[[126 127 128 126 124 138]
 [141 148 109 121 151 130]
 [141 119 125 121 131 134]
 [128 144 116 126 133 134]
 [134 134 110 118 129 128]
 [129 133 140 149 118 123]
 [132 150 121 144 136 128]
 [127 117 134 122 133 133]
 [145 131 126 133 113 123]
 [139 131 109 114 129 129]
 [125 129 120 118 128 138]]
Report the top-right entry.
138
The top-left entry: 126
The bottom-right entry is 138
Report the largest entry in the first column.
145
Report the first entry of the largest entry's row.
141
Report the 2nd largest entry.
150
The entry in the bottom-left corner: 125
The entry just left of the largest entry is 121
Report the entry directly below 151.
131
The fifth entry from the end, reading row by row: 129
The 4th entry from the end, reading row by row is 120
Report the fourth entry, reading row by row.
126
The entry just right of 150: 121
The entry directly above 116 is 125
Report the fifth entry in reading order.
124
The entry directly below 122 is 133
Report the third entry on the diagonal from the top-right corner.
121
Report the second entry in reading order.
127
Report the bottom entry of the column that holds the largest entry.
128
Report the entry directly below 132.
127

Questions about the table below. Indices start at 1.
1) What is the bottom entry of the column that holds the smallest entry?
2) What is the entry in the bottom-left corner?
3) What is the entry in row 2 and column 1?
4) What is the entry in row 1 and column 2?
5) What is the entry at row 1, column 3?
6) What is the entry at row 3, column 1?
7) What is the bottom-right entry?
8) What is the entry just left of the smallest entry?
[[132 132 119 132 133 125 138 131 125 121 127 143 123]
 [133 131 122 124 130 127 128 135 127 127 131 141 129]
 [139 109 107 145 135 135 125 128 135 118 145 140 122]
 [127 120 124 139 136 136 127 121 136 123 124 140 138]
 [136 112 106 146 139 138 124 124 138 116 141 140 119]
 [134 116 105 147 142 142 123 120 142 116 136 139 118]
 [128 122 123 143 138 132 134 121 132 119 122 142 133]
 [121 142 134 124 139 135 129 119 135 131 104 141 138]
 [133 132 121 125 130 126 132 135 126 126 130 142 127]
 [129 128 111 115 102 116 143 122 116 128 111 144 137]
 [130 129 121 138 136 127 140 126 127 118 124 144 125]
 [148 129 115 130 124 145 133 128 145 140 125 142 151]
 [145 131 112 111 111 122 141 114 122 129 117 144 146]
 [115 112 131 127 142 121 123 120 121 114 142 139 124]
 [123 116 132 121 147 129 120 120 129 108 150 139 129]]
1) 147
2) 123
3) 133
4) 132
5) 119
6) 139
7) 129
8) 115

B =
array([[120, 104, 144, 137, 112, 118, 153, 144, 138, 125, 144, 129, 131],
       [107, 124, 135, 157, 132, 134, 101, 134, 133, 137, 122, 119, 126]])
The first entry of the smallest entry's row: 107
Report the last entry, reading row by row.
126
Report the first entry, reading row by row.
120
The largest entry in the last column is 131
Report the entry directly above 124.
104
The entry just right of 153 -> 144
Report the entry just left of 133.
134
Report the fifth-last entry, reading row by row.
133
The entry just left of 119: 122
The entry just right of 118 -> 153
The entry just left of 131 -> 129
Report the second entry from the end, reading row by row.
119
Report the entry just right of the largest entry.
132

[[155 143 143 130 129 116 137 123 130 144 110 125  99]
 [135 128 140 129 124 122 140 108 154 101 148 131 137]
 [102 114 106 125 128 141 113 146 104 138 128 129 145]
 [101 113 109 125 128 142 110 145 107 137 131 128 146]
 [151 138 145 130 124 116 145 110 155 112 134 129 116]]
Report the top-right entry.
A: 99
Report the entry just left of 109.
A: 113
Report the bottom-right entry.
A: 116
Report the first entry in reading order.
A: 155
The 3rd entry on the main diagonal -> 106
Report the 2nd entry on the diagonal from the top-right corner.
A: 131
Report the smallest entry in the last row.
A: 110
The 5th entry, reading row by row -> 129
Report the entry just right of 141.
A: 113
Report the entry just left of the centre entry.
A: 141
The entry directly below the centre entry is 110
Report the entry just right of 109.
A: 125
Report the entry directly below 135.
A: 102
The 3rd entry on the diagonal from the top-right corner: 128
The entry just left of 154 is 108
The entry in the bottom-left corner is 151
The largest entry in the last column is 146
The entry just left of the smallest entry -> 125

Read these off the table that follows. Counting starts at 1.
1) Give the bottom-left entry.
2) Give the entry in row 1 and column 2.
3) Give the entry directly above the largest entry.
4) Give the entry in the bottom-right corner.
5) Give the entry at row 3, column 1.
6) Give the entry in row 2 and column 1.
7) Give the entry at row 1, column 1.
[[110 117 120 148]
 [111 119 122 142]
 [109 122 135 129]
 [109 121 130 134]
 [110 120 125 138]
 [112 127 144 123]
 [118 118 119 153]
 [109 125 140 126]]
1) 109
2) 117
3) 123
4) 126
5) 109
6) 111
7) 110

Questions about the grid below. Indices start at 1.
1) Find the entry just right of 151.
2) Find the entry directly below 152.
3) Find the entry in the bottom-right corner.
4) Find the entry in row 1 and column 1.
5) Find the top-right entry.
6) Find the entry just right of 114.
[[105 117 114 113 111 141 152 140 151 135 147 143]
 [130 140 136 136 135 113 117 115 116 120 121 117]]
1) 135
2) 117
3) 117
4) 105
5) 143
6) 113

Read these off the row that follows.
1) Find the 1st entry from the left.
2) Find the entry just left of 122.
3) Find the entry just right of the largest entry.
4) Find the 2nd entry from the right.
[118 131 140 130 129 119 123 106 137 122 131 123]
1) 118
2) 137
3) 130
4) 131

A =
[[143 113 127 126 152 141 140 108 149 138 117 151]
 [137 149 120 113 135 129 132 117 139 147 137 125]
 [115 104 125 122 141 119 119 123 133 122 150 114]
 [118 139 115 108 125 125 116 106 149 131 109 111]
 [130 122 127 135 106 145 145 152 148 109 141 116]
 [107 147 118 110 143 118 124 112 122 114 148 147]
 [116 134 145 112 116 147 152 135 135 116 117 106]
 [136 127 130 113 120 109 123 151 123 123 133 114]]
The largest entry in the first column -> 143
The first entry in the row that holds the smallest entry?
A: 115
The entry just right of 138: 117
The third entry, reading row by row?
A: 127
The fourth entry in reading order?
A: 126
The second entry on the main diagonal is 149
The bottom-right entry?
A: 114
The 2nd entry on the diagonal from the top-right corner is 137
The entry just right of 107?
A: 147
The smallest entry in the first column?
A: 107
The largest entry in the last row?
A: 151
The largest entry in the first row?
A: 152
The last entry in the row that holds the smallest entry: 114
The entry just left of 150: 122
The entry in the top-right corner?
A: 151
The entry directly below 107: 116
The smallest entry in the last column?
A: 106
The entry in the bottom-left corner -> 136
The top entry of the column that holds the smallest entry -> 113
The entry directly below 110: 112
The 3rd entry on the main diagonal is 125
